In the rows, zero is written as 128.
Named turns come first, each shown by rows before and after it. Which turns, in which order, take the first row of each pair that follows to the second? Write the first one first, as in the answered first pair.
turn J:
[144 133 120 140 114 123 127 131 124 130 140 135 126 137 132 109]  ->  [144 146 121 114 136 128 124 124 134 129 133 141 122 132 114 128]
[155  92 146 105 145  74 124 126 150 117  95 101 101 139 138 150]  ->  [152  80 153 109 127  78 131 127 148 123  96  92 107 145 149 141]
[107 188  94 147 155 117  96 142  98 107 129 162 111  94 126  88]  ->  [ 91 166 169  81 116 186 129 124 123 156 112 146 140 135 109  96]
[122 110 126 138  98  82 146 125 137 131 131 109 147 146 151 122]  ->  [128 138 108 111 151  72 129 120 151 121 125 131 136 130 118 147]
turn S:
[126 112 102 160  69 134 137 139  89 109 138 120 151 128 154 125]  ->  [141  77 103 158 118 135 131 150  93 114 137 124  96 121 157 122]
[136 125 160 136 150  63 115 138 126 125 109 141 123 117 101 165]  ->  [115 160 167 148  91  96 132 137 105 133 133 152 175 126 109 152]
[153 101 134 113 145 170 128 137 126 146 156 126  92 134 149 114]  ->  [157 109 129  97 155 107 113 110 155 116 124 107 106 135 122 146]
[131 110 139 158 140 127 134 140 125 138 127 132  99 127 136 110]  ->  [130 119 139 145 139  87 126 122 139 119 109 116 116 129 117 132]
turn G:
[132 117 108 166 153  98 112 154 117 122 132 138  83 108 137 102]  ->  [101 127 132 173 107 109 123 170 113 143 118 132 111 131 132  90]
[146 113 128 106 134 183 145 139 126 136 148 134 106 118 160 123]  ->  [144  91 137 110 121 165 148 145 129 135 134 114  97 131 166 120]
[109 120 134  99 156 125 111 122 134 142 132 139 112 134 114 152]  ->  [101 109 147 104 135 121 120 128 135 142 123 129 112 145 114 145]
[122 126 118 127 151 120 134 128 122 149 124 125 119 156 124 133]  ->  [111 132 123 127 143 122 134 133 123 151 124 125 125 158 121 132]
Then:
Between the rows of a pair lie two turns.
[110 132 132 141  89 101 134 124 126 109 104  86 163 149 123 124]  ->  [118 163 121 119  99 156 140 112 120 120 137 115 182 134 123 125]	G, J
[107 148 134 124 119 164 124  93 112 116 141 136 150 114 120 133]  ->  [130  96 152 122 128 147 129  81 123 112 134 109 118 117 141 128]	G, J
[104 204  81 135 117 154 124 151 111 117 143 137 146 107 110 147]  ->  [125 176  79 137  96  92 123 118 130  87 133  97 158 116 125 163]	G, S
[119 117 105 165 134 141 135 155 100 126 130 119 108 127 142 104]  ->  [113 155 122 100 155 135 128 123 128 121 103 122 137 130  93 152]	J, S
[166 120 135 116 161 152 155 114 121 141 138 123  76 131 118 142]  ->  [143 137 155 112 109 111 158  94 134 125 105 100 129 155  97 157]	S, G
[123 111 145 132 138 102 123 136 131 134 103 111 105 131 130 118]  ->  [116 144 133 131 130  89 116 126 132 119 103 115 133 130 120 132]	S, J
[132 110 125 142 148 167 146 139 115 145 136 161 104 140 135 122]  ->  [141 121 113 127 170 100 127 117 138 115 108 146 107 141 111 151]	J, S
[133 122 130 141 119  97 121 126 128 116 122 120 124 123 129 119]  ->  [121 154 134 123 122 119 120 125 129 126 125 136 143 123 109 128]	G, J
[121 104 117 143  73 110 126 113 120  97 129 118 146 128 160 113]  ->  [130 123 106  97 174 131 106 112 138 102 121 154 103 104 118 148]	S, J
[146 127  99 149 153 111 139 122 126 116 138 121 114 119 143 120]  ->  [125 113 127 166 124 115 148 136 124 126 116 107 120 137 143 109]	G, S
[158  77 106 144 128 119 138 145 123 112  95 127  78 141 172 107]  ->  [110 110 154 104  97 146 145 152 136 141  53 134 117 170 124 125]	J, G
[113 144 123 117 142 131 110 127 151 103  79 118 116 152  93 146]  ->  [102 163 106 165  99 140 116 143 124 100 107 126 139 146 121 117]	S, J
[131 104 111 186 141  53 110 161 127 110 101 115  94 126 135  98]  ->  [ 97 133 119 191 141 117 118 190 108 143 111 148  94 121 122  80]	G, S
[126 133 162 146  96 138 151 101 102 149 152 115 159 162 106 142]  ->  [127 150 160 120 130 141 143  91 115 147 143 123 155 156  86 163]	J, J
[114 160 127  91 180 177 134 119 116 127 173 137 139  88 124 140]  ->  [113  72 166 101 161 100 132 119 141 119 109  70 101 119 136 137]	S, G
[161 162 124 156  95 145 118 137 149 114 144 136 178  92 120 143]  ->  [179 115 160 111 116 154 128 113 174 123 129 115 152 108 121 158]	G, J
[131 140 108 130 127  82 105 112 142 106 112 103 128 124 117 138]  ->  [126 173 100 125 128 108 107 111 136 111 122 120 151 118 109 137]	G, G
[124  72 160 117 128 108 129 139 149 143  82 100  83 149 119 123]  ->  [146 145 110  96 190 160 113 120 137 137 139 162  94  99 108 144]	G, G
[139 114 137 105 141  95 114 159 105 110 119  96 132 132 134  96]  ->  [122 139 150  83 134 123 113 159 108 123 114 106 156 138 110 101]	J, G
[136 107 147  93 157 130 118 134 149 128 115 126 108 120 134 109]  ->  [118 127 124 144 133 103 107 155 124 113 118 131 119 112 142  89]	G, J
[122  96 133 166 123 107 164 149  93 112 145 137 117 145 160  86]  ->  [114  90 173 123 115 145 177 135 105 136 134 135 129 164 144  98]	J, J
[118 127 148  66 180 163 129 111 148 142 112 160 121 135 100 151]  ->  [101 127 170  76 114 135 139 103 153 133  92 125 162 161 102 151]	G, S
[125 163 100 154 125 116 108 145 109 109 134 143 146 106 114 119]  ->  [121 126 145 109 143 182 128 145 123 154 129 149 125 122 107 118]	J, S
[129 143 120 130 133 100 105 154 137 118 118 147 139 114 110 145]  ->  [118 149 137 124 105 137 118 154 130 137 128 151 159 119 110 140]	S, J
[126 132 142 124  96 197 161 130 118 165 153 143 145 140 150 107]  ->  [149 156  70 151 177  97 112 129 124 107 142 153 110  97 134 132]	J, S
[106 150 109 139 177 125  98 146 132  99  91 140 117 121  89 134]  ->  [ 91 105 161 131 119 137 128 148 136 123  71 107 127 159 105 119]	G, J
[137  81 165 135  57 143 175 112 122 135 123 104 147 146 142 124]  ->  [194  74 117 116 146 127 158  88 131 111 154 125 104 106 153 146]	G, G
[169  97 144 107 124 106 135 105 106 118 139 117 135 156 173 131]  ->  [154 160 104 129 151  88 112 120  97 100 149 148 147 130 144 144]	G, J
[114 100 118 117 136 147 145 157 107 144 151 125  93 147 166 122]  ->  [108 133  91 115 169 133 131 160 107 135 153 147  92 129 143 134]	G, J
[133 100 166  95 109 206 158 134 159 154 156 148 143 157 115 110]  ->  [140 136 134  75 173 183 134 128 168 141 151 172 129 134  80 140]	J, J
[164 104 129  99 149 155 132  91 156 128 156 116 130 135 149 149]  ->  [151  99 148 103 109 136 140  90 159 127 137  96 149 152 147 149]	S, G
[126 169 115 128  85 115 129  88 132 106 136 114 188 140 127 143]  ->  [150 157  98 137 105 159 132  96 115 117 180 136 164 121 157 126]	G, S
[138 180 151 119  83 182 130 110 119 147 146 166 139 149 131 119]  ->  [153  94 174 128  86 116 129 111 138 137 106 113  86 170 151 114]	G, G
[174 138 116  93 133 145 137 107 133 118 169 135 145 117 142 128]  ->  [182 113 117 105 140 137 135 114 133 121 170 129 118 116 158 121]	J, S
[142  98 102 131 155  91 126 133 133 114 118 114  86 122 142 114]  ->  [ 99 159 100 126 149  95 118 148 127 114 101 139 119 122  97 124]	G, J
[132 145 129 148 159 145  98 140 117 141 125 170 125 122 113 123]  ->  [150 118 141 133 162 163 107 126 122 147 134 162 114 124 129 123]	J, G
[142 171  82  97 149 110  93 124 103  87 111 139 131 102 126 164]  ->  [128 107 147  83 108 100 109 127 125 105  63  91 126 145 127 158]	G, J
[117 145 108 142 122  86 135 156 120 128 118 103 146  95 152 137]  ->  [112 165 127  95 154 129 138 149 130 152 112 126 146  97 123 159]	S, J
[163 107 129 125 145 130 122 114 127 117 169 133 132  83 149 130]  ->  [147 115 133 124 160  92 104 123 140 109 134 128 123  86 117 147]	G, J
[116 122  86 167  96 174 128 143 117 121 178 143 123 111 174  97]  ->  [115  89 108 171  81 149 132 146 121 121 153 119 107 127 183  91]	G, G
[118 144 101 120 111 114 133 123 116 119 143 123 188 121 150 111]  ->  [131 105 116 127 114  90 130 123 125 114 127 101 165 129 158 109]	G, G
[131 101 129 183 109 190 115 194  87 139 143 140 131  87 132 121]  ->  [151  98 139 118 169 207 109 162 121 146 133 150 113  82 101 157]	G, J
[131 118 110 140 139 170 132 141  89 132 179 163 120  98 145 105]  ->  [ 95  77 161 143  96  88 128 147 118 126  94 104 117 144 117 112]	S, G
[146 137 112 125 142 179 132 132 118 145 158 162 122 116 131 131]  ->  [162  85 120 139 138 147 133 135 124 136 143 131  92 122 152 123]	J, G
[163  74 118 122  85 119 133 108 150 118 134 104 111 150 185 121]  ->  [141 176  57 134 128 116 106 119 133  99 149 161 136 109 140 138]	G, J
[ 98 187 122 131 180 141 121 146 130 144 129 148 160 126  86 109]  ->  [109 175 126 125 144  80 121 113 144 113 117 106 189 139  92 121]	G, S
[ 92  98 162 175 111 134 118 195 129 142  54 114 111 113 110 120]  ->  [ 88 152 135 156 147 149 101 187 126 139  66 151 125  90  82 144]	J, G
[ 95 140 136 139 163 149 133 178 109 141 100 159 110 100  80 147]  ->  [120 136 118 138 173 181 140 166 101 144 141 168 108  88 110 142]	J, G
[159 152 120  72 151 166 131  95 136 124 159 148 149 116 123 146]  ->  [174  74 125 123 132  89 127 111 139 106 128  96 106 126 160 121]	G, J
[129 191 100 102 158 144 102  99 129 125 148 156 152 102 106 150]  ->  [145  79 138 127 152 175 128 133 120 165 144 132  73 120 161 104]	J, S
[147  82 160 155 183 123 105 155 123 134 157  97  87 124 133 138]  ->  [132 115 179 111 146  92 106 112 150 118 134  77 150 144  98 174]	J, S
[161  46 111 190  67  28 126 179 136 105  89  78  84 134 169  84]  ->  [135 100  90 192 150 162 125 239  97 166 136 178  42  94 146  64]	G, S
[142 122 125  80 153 136 126 114 158 150 116 118  84 126 118 148]  ->  [130 137 107 146  64  96 135 121 130 126 134  96 131 130 158 118]	S, J
[104 206  56 199 140  64 104 128 110  81 141 146 142 101 109 137]  ->  [152 153 125  54 204 153 128  62 170 123 133 137 116 123  91 189]	J, G
[138 141 122 114 136 130 137 107 124 128 124 124 140 134 135 139]  ->  [133 131 132 120 117 132 142 112 119 133 129 114 144 139 143 131]	G, S
[ 95 157 148  69 156 152 159 156  88 178 127 144  76 125 136  88]  ->  [112 142 119  90 178  51 134 146 108 133 101 111  59 114 133 103]	J, S
[147  98 161 109 114 144 161 127 137 123 137 124 131 143 154 129]  ->  [155 100 151 103 151 148 153 128 138 128 143 137 108 127 147 133]	G, S
[129 106 131 139  84  68 131 114 136  99  83  99 149 152 140 123]  ->  [130 170  87 127 173  93 101 123 125  97 102 161 131 109  99 145]	S, J
[148 132  99 145 151 134 117 128 119 132 167 151 121 103 139 120]  ->  [151 115 137  93 163 143 124 108 145 144 141 141 117 124 117 145]	J, S
[143  98 160 142 187 129  86 154 141 141 144 146 104 122 137 118]  ->  [112 146 167 143 158 164  96 160 128 154 156 169 147 126 125 112]	G, G
[143 150 133 127 191 153 122 182 142 140 139 182  90  92 161 137]  ->  [129 111 202 107  73 135 159 149 163 145 110 114 157 153 175 132]	S, J
[129 111 158  80 195 176 118 123 120 169 126 175  87 113 104 121]  ->  [119 103 141 154 120 182 131 146  79 170 163 168 106 115 165  72]	J, G
[120  87 149 104 129 118 120 133 138 142  92 107 111 138 121 126]  ->  [ 88 143 127 141  91 135 123 152 108 143 111 135 153 128 118 109]	J, G
[107 114 169 111  96 130 141 127 138 140 107 116 146 145 117 131]  ->  [112 140 115 167 106  95 127 146 111 114 125 131 139 116 134 115]	J, S
[108 176 101 131 175 146  94 151  93 123 165 180 138  97  99 131]  ->  [ 62 120 165 158  81 112 116 175  97 140 102 119 142 154 105 104]	G, G
[177  88 119 128 155 116 146 113 116  75 129 104 122 118 163 151]  ->  [174  79 129 127 138 123 157 114 116  80 126  99 126 129 173 143]	J, J
[121 102 166 128 145 168 119 143  99 142 123 117  99 125 142  95]  ->  [123 113 168 108 160 173 112 136 110 145 113 123  95 121 129 107]	J, J
[164 111 103 146 146 136 139 133 121 129 164 130 103 109 165 119]  ->  [145  82 133 146 124  93 139 139 139 125 117  96 100 132 155 123]	G, S
[158 153  57 170 136 171 106 129 112 137 162 152 143 106 165  99]  ->  [170  97  74 166 120  68  97 106 150 106 106  89 133 128 165 121]	G, S
[150  77 124 141 139  91 130 120 134 116 128  95  89 132 157 133]  ->  [122 167 117 134  87 116 134 102 121 106 150 117 180 133 134 143]	S, G
[137  89 140 145 119 137 128 160 121 120 122 139  94 134 153 108]  ->  [129 148 128 103 128 104 114 124 143  98 100 139 144 131 104 155]	J, S
[129 151 129  82 176  68  79  99 142  77  67 115 139 144  65 185]  ->  [133 141  89 158 153  28  74 123 112  50  88 107 132 128 103 152]	J, J
[112 130 114 154 149 130 110 144 126 136 140 135  94 116 124 106]  ->  [107 116 125 159 126 142 125 145 121 141 143 129 103 127 131  97]	J, J
[113 171 128  99 131 113 123 107 144 117 122 129 159 124 105 144]  ->  [149 117 112 114 173 127 125 116 138 124 149 132  95 108 143 126]	S, G
[ 75 132 143 112 100 107 114 156 143 126  98 129 139 143 104 112]  ->  [ 92 169 100 122 138 109 102 150 131 112 128 157 136 114 105 118]	J, G
[141 111 117 120 139  87 123 140 125 140 130 140  80 119 125 152]  ->  [109 112 139 136  93 104 139 163 115 165 116 135  97 137 119 136]	G, S
[124  98 115 141 100  61 114 128 142 107  67 115  99 150 133 120]  ->  [146 168  61 116 163 110  98 109 129 102 125 173 112 108 123 140]	G, G
[ 99 107 164 126 115  89 124 133 139 133  57 115 124 139  98 136]  ->  [ 99 153 112 171 126  80 109 147 111 111  89 144 133 108 101 124]	S, J
[125 142 139  96 126 131 127 104 154 126 124 112 149 134 108 145]  ->  [125 146 142 107 109 164 137 108 140 138 148 120 157 133 126 128]	G, S
[148 112 120 133  32 141 142  85 156 123 143 126 159 145 169 138]  ->  [181  93  98 128  82 116 131  70 166 108 152 120 122 128 176 147]	G, G
[115 137 159 119 117 154 158 133 143 143 126 129 141 134  97 124]  ->  [128 117 126 171 131 128 149 159 128 130 137 131 106 117 127  98]	S, J
[139 163 104 142 127 144 123 126 110 126 136 121 151 117 138 120]  ->  [130 133 126 150 107 119 126 134 117 125 113  93 143 137 143 112]	G, G
[158 121 103 121 201 148 112 131 120 131 150 155  84 104 130 132]  ->  [157  79 152  83 169 120 124 100 149 130 112 109  95 139 126 153]	J, S
[117 123 149 121 120 140 146 128 143 133  97 130 113 145  94 126]  ->  [121 128 126 158  97 147 152 137 116 128 132 131 119 134 127  99]	G, J
[107 146 108 182 103  71 107 164 105 115 102 123 124 130 126 107]  ->  [101 170 143  97 157 131 113 139 133 144  87 148 126 137  70 151]	S, J
[130 158 111  64 164 163 151 100 145 131 109 143 140 115  80 145]  ->  [101 127 151  82 104 145 165 117 146 140  73 109 151 152  84 125]	G, G
[122 144 146 155  75 140 146 133 118 127 136 112 165 139 132 113]  ->  [167 149 106 136 163 141 123 114 126 111 165 139 125  96 133 133]	G, S
[120  79 117 125 140 139 130 107  94 113 175 115 142 138 119 129]  ->  [120  98 111 118 149 119 120 102 102 109 171 119 148 134 105 142]	J, S
[101 103 163 116 104 133 138 139 125 153 102 112 149 146 101 125]  ->  [112 106 113 163 149 103 114 159 108 133 117 128 108 114 115 109]	S, J
[163 111 102 154 105  99 137 127 112 111 140 128 122  97 152 154]  ->  [159  95 128 141  74 124 150 123 119 124 133 115 131 113 156 147]	J, J
[ 85 155  95 132 120 152 107 143 100 157 119 153  99 147  99 122]  ->  [ 93 105 110 139 119 118 107 140 110 151  97 124  74 159 109 119]	G, G
[145 192  98 119 111 138 127  93 138 153 157 159 140 126 134  92]  ->  [152 145 126 108 122 170 134 100 144 179 153 154 108 134 144  82]	S, J
[163 121 117  77 147 122 136  72 131  87 156 138 120 118 110 139]  ->  [126  96 160 110  67 140 166  99 118 115 141 110 141 154 129 104]	G, S
[125 124 151 131  97 188 157 141 107 155 153 150 142 138 160 106]  ->  [151  65 150 134 120 147 148 138 122 143 131 120  97 141 176 111]	G, G
[157 150  70 182 109 105 120 130 100 103 195 116 128 118 160 114]  ->  [151 160 122  66 176 129 111  96 158 125 141 121 120 137  80 184]	G, J
[116 157 112 135 167 144 122 143 106 117 134 161 119 114 108 143]  ->  [109 138 134 139 111  83 126 125 124  98 104 113 145 141 112 148]	G, S
[137 133 134 111 102  97 126  86 154 107 118 100 173 134 133 146]  ->  [137 145 118 130  88 102 130  93 140 106 137 109 181 128 145 132]	G, J
[111 106 154 130 106 140 134 160  96 127 105 112 137 140 149  94]  ->  [109 128 135 136 148  98 110 168 106 112  79 121 123 130 122 111]	J, G
[133 141 135  79 132 149 123  87 155  93 136 158 144 120  93 160]  ->  [129 132 111 159  82 155 135 122 115  91 175 161 142 112 149 106]	S, J
[118 178 119 133 154 130 105 115 113 120  98 163 139 109  93 117]  ->  [146 119 118 139 178 103 105 114 122 112  92 141  91 110 116 116]	S, G
[136 138 124 138 124 174 144 126 123 142 140 146 133 131 134 121]  ->  [133 147 123 128 134 175 140 125 127 139 136 148 133 129 126 127]	J, J
[111 158 168 115  61 125 130 131 128 122 102 101 141 181 110 163]  ->  [113 182 155  97 101 117 114 128 139 117  96 117 132 168  89 184]	J, J
[ 66 148 139 104  96 187 109 142 127 151 137 123 127 144 116 119]  ->  [ 71 171 122  89 132 175  94 138 136 140 136 134 116 131  96 140]	J, J
[101 108 132 131 130  74 110 140 126  99  74 104 138 117  96 156]  ->  [ 87 161 109 140 126 106 107 148 106 101 104 137 168 101  88 153]	S, J
[104 172 109 148 131 115 113 154 115 118 119 150 154 125 100 133]  ->  [149 146 107 107 184 135 115 123 132 118 140 156 127 114 111 151]	J, G
[156 144  94 124 168 167  93 128 114 149 181 178 118 104 157 117]  ->  [ 97 125 151 152  67 160 117 156 105 174 132 139 158 154 155  90]	G, G
[ 72 160 147 109  75 128 136 155 151 146  79 122 170 141  89 146]  ->  [ 76 182 126 112 114 115 118 155 154 134  78 134 160 126  71 157]	J, J
[165 117 112 114 129 144 117 121 140 134 174 142 142 107 146 132]  ->  [149  81 142 123  93 106 122 130 148 136 132 108 138 132 146 126]	S, G
[ 98  51 152 148 102 169 173 126 130 147 178 113 143 170 172 102]  ->  [102 157  68 152 170  70 114 103 142  73 168 142 173 120 114 159]	J, S
[138 122 119 107 137 104 132 104 119 110 127 108 120 105 107 146]  ->  [128 146 110 124 110 121 136 108 104 114 145 115 146 104 117 133]	S, J
[127 104 153 142 105 123 138 124 127 138 123 118 137 145 134 131]  ->  [118 131 135 155 118 100 124 137 124 123 112 130 138 137 114 133]	J, G
[133 155 119 109 147 151 121 105 135 134 150 150 139 108 112 142]  ->  [135 127 140 118  96 102 130  95 142 119 127 112 160 133 124 141]	G, S
[138 109 181 110 143 127 146 138 122 115 124 131 116 139 104 130]  ->  [142 128 166 102 157 140 143 134 118 107 138 143 116 125  97 136]	G, G
[133 170 108 114 133  99 106 101 149  99 115 128 201 142 108 160]  ->  [128 141 125 123 110  78 110 103 154 101  94 100 191 160 120 157]	G, G
[125  83 103 130 145 143 131 117 153 139 144 157  98 115 122 124]  ->  [109  71 123 129 113 111 135 118 162 135 111 129 114 136 110 128]	G, S
[133 155 105 120 124 140 163  99 138 119 145 133 147 133 158 136]  ->  [125 131 125 130 100 121 169 102 141 121 125 114 145 150 163 129]	G, G
[114 133 143  94 153 140 120 172 107 132 114 134 121 150  86 121]  ->  [122 101 146 126 119 137 135 182  94 130 127 115 118 158 119  98]	G, J
[143  76 115 121 182 100 134 137 150 123 125 100 103 130 151 165]  ->  [ 92 119 157 114 100 169 164 149 131 156 134 108 173 156 139 151]	J, G
[117 193 139 103 135 156 115 170 115 137 131 166 149 120 122 114]  ->  [118 113 175 121 110  97 118 179 132 130  83 111 114 151 137 105]	G, G
[128 112 139 126 125 144 133 140 127 132 126 128 113 142 137 123]  ->  [132 119 131 116 147 135 123 134 137 125 120 130 107 133 126 135]	G, S
[114 146 120 150 129  82 129 142 125 114 112 128 143 123 122 135]  ->  [111 168 133 118 141 129 133 142 126 140 122 152 145 124 102 146]	S, J
[ 92 134 127 166  98 116 130 177 113 126 101 132 114 140 125  99]  ->  [133 116  98 160 157  98 114 162 123 113 114 133  76 117 133 115]	G, G
[126 143  79 173 176 127 108 157 106 113 146 158  84  94 138 118]  ->  [106 113 115 175 112  57 114 151 131 100  88  97 112 137 132 122]	G, S
